Some points, each followed by its number:
[-0.5 -0.9  0.  -1.6 -0.1  0.6  0.8  0.2  1.3 -0.3  0.   0.6 -3.  -2.2
 -1.  -0.1 -0.6 -0.4 -1.6  1.4  0.1 -0.3  0.5 -1.2  0.1] 0
[-0.9 -0.9 -0.6  0.2 -0.1 -0.7  1.  -1.4 -1.4  1.9 -0.1  0.6  2.6  1.9
  0.  -0.7 -1.3 -1.6 -0.1 -1.5  0.4  0.8 -1.4  1.  -1.4] 1
[ 0.7  0.9 -0.4 -0.4  0.5  1.4 -2.4  0.3 -0.2 -0.6  1.  -1.1 -0.9 -0.2
 -0.3 -1.7  0.6  0.4 -0.6 -0.6  1.6 -0.5  1.  -0.3  1.4] 2
[-0.5 -2.5 -1.4  0.4 -0.4 -1.7  1.5 -0.1 -0.3  1.2 -1.2 -0.5  0.1  0.4
 -0.3  1.5 -1.3 -0.7  0.4  0.5 -0.3 -0.5 -0.9  0.2 -1.3] 3
[ 0.   1.2  0.3 -1.6  0.2  0.9 -0.1 -0.7  0.4 -0.1  0.7 -1.   0.2  0.
  0.5 -1.3  0.   0.1 -0.9 -1.2  0.4 -0.3  1.7 -0.5  0.9] 4
[ 0.2  1.3  0.7  0.5  0.2  0.3 -1.2 -1.3 -1.3  0.6  1.2 -0.7  2.2  1.
  1.2  0.1  0.7  0.   0.1 -1.2  0.4  0.8  1.3  2.  -0.1] 5
[-0.7 -2.3 -1.7 -1.2  0.1 -0.1 -0.6 -0.8  1.4  0.4 -0.1 -2.7 -3.4 -2.6
 -0.1 -1.1 -0.1 -0.1 -1.4  0.8  0.9 -1.   1.3 -0.2  1.2] 6
[-1.  -1.6 -0.9 -1.1 -0.4 -0.3  1.2 -1.8  0.1  1.9 -1.  -0.1  0.  -1.3
 -0.4  0.8 -0.1  0.4 -0.5  1.  -0.2 -0.3 -1.2  0.5 -0.1] 7
[ 0.2  0.7 -0.1 -1.1  0.4  0.1  0.2 -1.1  0.  -0.5  0.8  0.1 -0.3 -0.8
 -1.  -0.9 -0.3  0.7 -1.5 -0.7 -0.2  1.5  0.6 -0.6  0.7] 8
[-0.5 -0.6  0.1 -2.  -0.2 -0.1 -0.1 -0.5 -0.2  1.3  0.9  0.5 -1.3 -0.4
 -0.6 -0.2 -0.3 -0.1 -0.7 -0.3  0.2  0.2  0.1 -0.5  0.3] 9
[ 1.1  0.1 -0.2  0.9  1.2  0.6 -1.1  1.7  2.1 -1.  -0.8 -1.6 -2.9 -1.7
  0.5  0.6  2.   1.1  1.4  1.7  0.3 -2.1  0.8 -0.2  1.4] 10
[ 1.1  0.4  1.2 -1.2 -0.3  0.5  0.6 -0.9 -0.7 -0.5  0.2  0.9  1.5  0.8
 -0.8 -0.5  1.1 -0.1 -0.7  0.2  0.2  1.5 -0.4 -1.1 -0.1] 11
[ 0.6  1.4 -0.5  0.5 -1.7  0.   1.  -0.3 -0.8 -1.2 -0.9  1.6  2.3  1.6
  0.4  1.   2.6 -0.1 -0.4  1.7 -0.6  1.2 -1.2 -1.   0.7] 12
[-0.6 -0.9 -0.3 -0.7  0.4  0.4  0.2  1.3  0.9  0.1 -0.6  0.2 -1.9 -1.5
 -0.4 -0.5 -0.6 -0.4 -0.2 -0.8 -0.1 -0.8 -0.2  0.1  0.6] 13
[ 1.1  0.6  0.3  1.3  1.5  0.8 -3.1  3.7  2.3 -1.5 -1.9 -0.3 -3.5 -0.6
  0.7  0.6  2.8  1.5  2.5  2.9  0.1 -2.7 -0.6  0.   1.2] 14
[-0.9 -2.  -0.9  0.6  0.7 -1.3  0.5  0.   0.1  0.6 -0.8  0.   0.4  0.5
 -0.5  0.5 -0.8 -1.2  0.5  0.   0.3 -0.4 -1.1  0.1 -0.8] 15
[-0.8  0.1  0.   0.5  1.1 -0.3 -0.2 -1.4 -0.4  0.4  1.  -1.  -0.5  0.7
  0.6 -0.8 -2.4 -0.4  0.3 -2.7  0.8 -1.2  1.5  1.5  0.8] 16
[-0.9 -0.6  0.4  1.1 -0.9 -0.5  1.3 -0.9 -1.8  1.1 -0.7  1.3  3.9  1.5
  0.8  1.8  0.2 -1.   0.   0.2 -1.3  1.5 -1.9  0.  -0.7] 17
[-1.  -2.4 -0.8 -2.3 -1.1 -0.3  2.2 -0.9 -0.3  1.5  0.1  1.5  1.4 -0.3
 -1.2 -0.1 -2.2 -1.4 -0.8 -1.5 -0.8  0.6 -1.4 -0.5 -1.1] 18
[ 0.5  1.2 -0.2  0.   0.2  1.4 -0.8  1.2  0.4 -0.5 -0.2 -0.4 -1.9 -0.9
  0.3  0.   0.5 -0.2 -0.2  0.1 -0.3  0.   0.1 -0.7 -0.2] 19
[ 0.5  0.2 -0.5 -0.1  1.4 -0.4 -1.5  1.2  1.2 -0.2  1.3 -0.3 -2.4 -1.4
 -0.7  0.1  0.2  0.6  0.3 -0.8  1.   0.   0.8  0.9  0.5] 20
[ 0.6  0.3 -0.3 -1.6  0.   1.1 -0.6 -2.1 -0.3  0.3  1.5 -0.3  0.5 -0.9
 -1.4 -0.7 -1.8 -0.2 -0.8 -2.4  0.3  0.3  2.   1.8  0.6] 21
[-0.4  0.1 -0.3 -1.6 -0.3  0.8 -0.5 -1.   0.  -0.3  0.9 -0.5 -0.3 -0.5
 -0.7 -0.8 -0.8  0.3 -0.7 -0.9  0.4  0.   1.5  0.1  0.5] 22
[ 0.4 -1.3 -1.   1.3  0.   0.3 -0.3  0.4 -0.1  0.3 -1.5  0.1  0.3  0.5
  0.3  1.4  0.6 -1.1  1.3  1.5 -0.1 -0.1 -0.9  0.1  0. ] 23
[ 0.1  0.4 -0.2 -1.1  0.5  0.8  0.1 -0.4  0.2 -0.6  0.5  0.4 -0.7 -0.7
 -1.3 -1.  -1.3 -0.6 -1.5 -0.8  0.3 -1.   0.8  0.5  0.3] 24
[-0.9  2.1  0.1  0.6 -1.6  0.3  0.5  0.2 -0.9  0.7 -0.4  0.9  1.5  1.4
  0.5 -0.6 -0.3 -0.2  0.8 -0.8 -0.8  0.8 -0.4 -0.8 -0.2] 25
[ 0.   0.1  0.4 -1.7  0.   0.1 -0.5  0.5  1.1 -1.   0.1  0.1 -0.7  0.1
  0.4 -0.1  0.3  1.  -1.1 -0.9  0.   0.1  1.3  0.   0.1] 26
[ 0.7  0.5 -0.1 -3.5  0.5  1.9  1.  -1.4 -1.7  0.8  2.1  2.1  0.  -3.2
 -2.   0.8 -1.7 -1.2 -3.9 -3.4 -0.5  1.5 -0.8  1.2 -1.1] 27
[-0.3 -2.3 -1.2 -0.8 -0.5 -0.2  1.6 -1.2 -0.8  1.3  0.2 -0.3  0.6 -1.5
  0.   0.2 -0.9 -0.7 -0.4 -0.4  0.  -0.4 -0.4  0.3  0.5] 28
[-2.6 -2.6  0.4  3.6 -2.  -3.4  0.4  0.1 -0.8  1.3 -1.  -0.4  3.3  2.7
  3.1  1.  -0.9 -1.1  3.4  1.5 -0.2 -0.8 -2.5  0.8  0. ] 29
[ 1.1  1.5  0.1  1.5  0.7 -0.2  0.3  2.7 -0.9  0.  -0.1  0.5  0.8  1.6
  0.7  0.6 -1.2 -0.4  1.4 -0.7 -0.9 -0.4 -0.5  0.5 -0.3] 30
[ 1.3  0.6  0.8  0.4  1.   0.3 -1.2 -0.4 -0.5 -0.1  0.4 -1.2  0.5  0.8
  0.9  0.6  0.3  0.6  0.8 -0.2  0.3 -0.2  0.1  1.3 -0.3] 31
[ 0.7  1.1  0.5  1.3 -0.9 -0.8  1.   0.  -0.1 -0.7  0.1  0.   2.2  2.1
 -0.1 -0.3 -0.3  0.   1.  -0.3 -0.1  0.7 -0.3 -0.2 -1. ] 32
[ 0.3  0.8  0.2  1.3 -0.6 -0.7 -0.9 -0.8 -1.1  0.   0.2  0.   1.4  1.2
  0.3  0.3  1.2 -0.2  0.2 -0.2 -0.8  0.1  0.1  0.5 -0.8] 33
[ 0.9  3.   0.8 -0.2  0.   0.   0.4  0.5 -1.5 -0.6  0.5  1.7  0.9  1.8
 -1.2  0.6  0.4 -0.4 -0.6 -1.1 -0.5  1.   0.5 -0.6 -1.3] 34
[-1.   0.2 -0.2  0.5 -1.1 -0.7  0.1  0.1 -0.2 -0.5 -0.4 -0.8  1.3  0.9
 -0.1 -1.3  0.8  0.7  0.4  1.6 -0.4  0.  -0.2 -1.5  0.9] 35
[ 0.6 -0.1  0.8  1.8  0.3 -0.1 -0.8  0.5 -0.4  0.2 -0.4 -1.   0.3  0.9
  0.3  0.6 -0.2  0.   1.1 -0.5 -0.1  0.3  0.3  1.6 -0.3] 36
Which two points above are nearest to each new point? Their numbers follow each, nearest first.
[-0.5 -0.5  0.2 -2.3  0.7 -0.1 -0.2 -2.1  0.4  0.1  1.8 -0.6 -0.4 -0.9
 -1.7 -0.9 -1.2 -0.8 -1.5 -2.7  0.5  1.3  1.7  0.7 -0.3] ~ 21 22
[-0.2 -0.6 -0.1  1.3  0.3 -1.5 -3.   0.6  1.1  0.6  0.  -2.6 -3.2 -0.1
  1.2 -2.2  1.1  0.9  2.   2.2  1.8 -1.7  1.7  0.8  1.7] ~ 10 20
[-1.4 -1.6 -0.3 -0.6 -0.1 -0.5  1.6 -1.2 -0.3  0.8 -0.6  1.5  2.5 -0.7
 -0.2  1.1  0.2 -0.6 -0.6  0.3 -1.   1.7 -1.5 -0.8 -1.4] ~ 17 18
[-0.7  1.   0.6 -1.1 -0.9  0.8  1.9 -1.9 -0.4 -0.8  0.   2.5  3.2  1.1
  0.1  0.5 -0.2 -1.  -1.5 -0.7 -1.3  2.  -1.2 -0.8 -0.9] ~ 11 17
[-0.1  0.4  0.3  0.3 -0.5  0.1  0.2 -1.8 -0.8  0.4  0.5 -0.5  1.2  0.8
  0.3 -0.3 -0.1  0.2 -0.3 -0.5 -0.5  0.2  0.6  0.1  0.4] ~ 33 5
[ 1.8  0.8 -0.4 -0.1  1.1  1.7 -0.8  1.5  1.  -0.9 -0.6  0.1 -3.  -1.1
 -0.6 -0.1  0.2 -0.4 -0.1 -0.2  0.3 -1.4  0.3 -0.6  0. ] ~ 19 13
[ 1.2  1.5  1.1 -0.9  0.2  0.8 -0.6 -0.1 -0.2 -0.2  1.3 -1.2 -1.7  0.2
 -0.3 -0.5 -0.2  0.4 -1.7 -0.7  0.1  0.3  1.3  0.3  0.8] ~ 4 22
[ 0.1  1.2  0.2  0.7 -1.1  0.  -0.3 -0.6  0.  -1.2 -0.2 -1.2  0.   0.7
 -0.2 -1.7  2.   0.6 -0.1  1.8  0.9  0.5  1.4 -1.7  0.4] ~ 35 11
[ 0.6  0.3 -0.4  0.7  0.3  0.   0.3  0.1 -0.7  0.   1.3  0.5 -0.1  0.3
  0.3  0.1 -1.3 -0.2 -0.7 -0.2  0.  -0.6  0.4  0.4 -0.2] ~ 24 22
[-0.7 -2.1 -0.6  0.  -0.3 -0.7 -0.3 -0.5  1.2  0.7  0.4 -2.4 -3.4 -1.8
 -1.3 -0.9 -0.3  0.8 -0.2  1.   1.  -2.3  1.4  2.   1.3] ~ 6 13
[ 1.3  1.9  0.1  1.   1.2  0.4 -2.3  1.4 -0.7 -1.1 -0.3 -0.8  0.3  0.5
  0.8 -0.3  1.1  0.8 -0.3  0.6  0.  -0.6  0.2  1.5  1. ] ~ 31 36
[ 0.8  1.9  0.1  1.7  1.4  0.5 -3.6  1.1  1.   0.1  0.9 -1.8 -2.4 -0.5
  1.7 -0.1  1.3  1.4  1.3  0.4  0.9 -1.2  0.7  1.   1.5] ~ 10 20
[ 1.8  1.3 -0.1 -0.3  1.3  0.7 -1.3  1.3  0.  -0.5  0.1  0.1 -2.7 -0.3
  0.1 -0.1  0.1  1.1  0.4  0.2  0.2 -1.1 -0.1  0.4 -0.3] ~ 19 20
[ 0.6  1.3  1.2  1.4 -0.5  0.  -0.1 -1.1 -1.1 -0.5 -0.9  0.4  3.5  1.5
  1.   1.7  1.3  0.  -0.3  0.3 -1.   1.8 -2.2  0.5 -0.8] ~ 17 33
[ 1.1  1.3  1.8  0.8  0.   1.2  0.   0.8 -0.1  0.   0.1  1.1  0.9  1.3
  1.8 -0.2 -0.6 -0.1  1.  -0.8 -0.6 -0.3 -0.9 -0.5 -0.3] ~ 30 25
[-0.5 -1.5 -0.3  0.8 -0.8 -0.7  2.8 -2.3 -2.1  1.4 -0.7  0.9  1.8  0.7
  0.2  0.9 -1.6 -1.   0.6 -1.8 -0.6  1.5 -1.   1.3 -0.3] ~ 1 17
[-1.  -0.2  1.3  0.5 -1.5 -0.6  0.1 -0.7  0.  -1.1  0.2 -0.4  1.9  0.5
 -0.2 -1.8  0.8  0.3  0.   1.9  0.4  0.6  1.  -1.8  0.4] ~ 35 11
[-1.  -1.2 -0.8 -0.9 -1.4 -0.6  1.9 -1.4 -0.5  0.4 -0.7  1.1  2.4  0.
 -0.6 -0.5 -1.  -1.  -1.  -1.2 -0.8  1.2 -0.6  0.2 -1.3] ~ 18 1
[-1.3  0.2  0.6  1.8 -2.  -1.   0.   0.5  0.8 -0.8  0.2 -1.3  0.5  0.9
  1.9 -1.3  1.4 -1.   2.2  2.1  0.3  0.   0.4 -1.6  1.5] ~ 35 23
[ 0.2 -0.7  0.5  1.2  0.3 -0.2 -2.   0.8  1.7 -0.7 -0.4 -0.8 -2.6 -0.2
  1.3  0.   0.  -0.5  1.5  0.3  0.3 -1.4  0.7  0.4  1.1] ~ 10 20
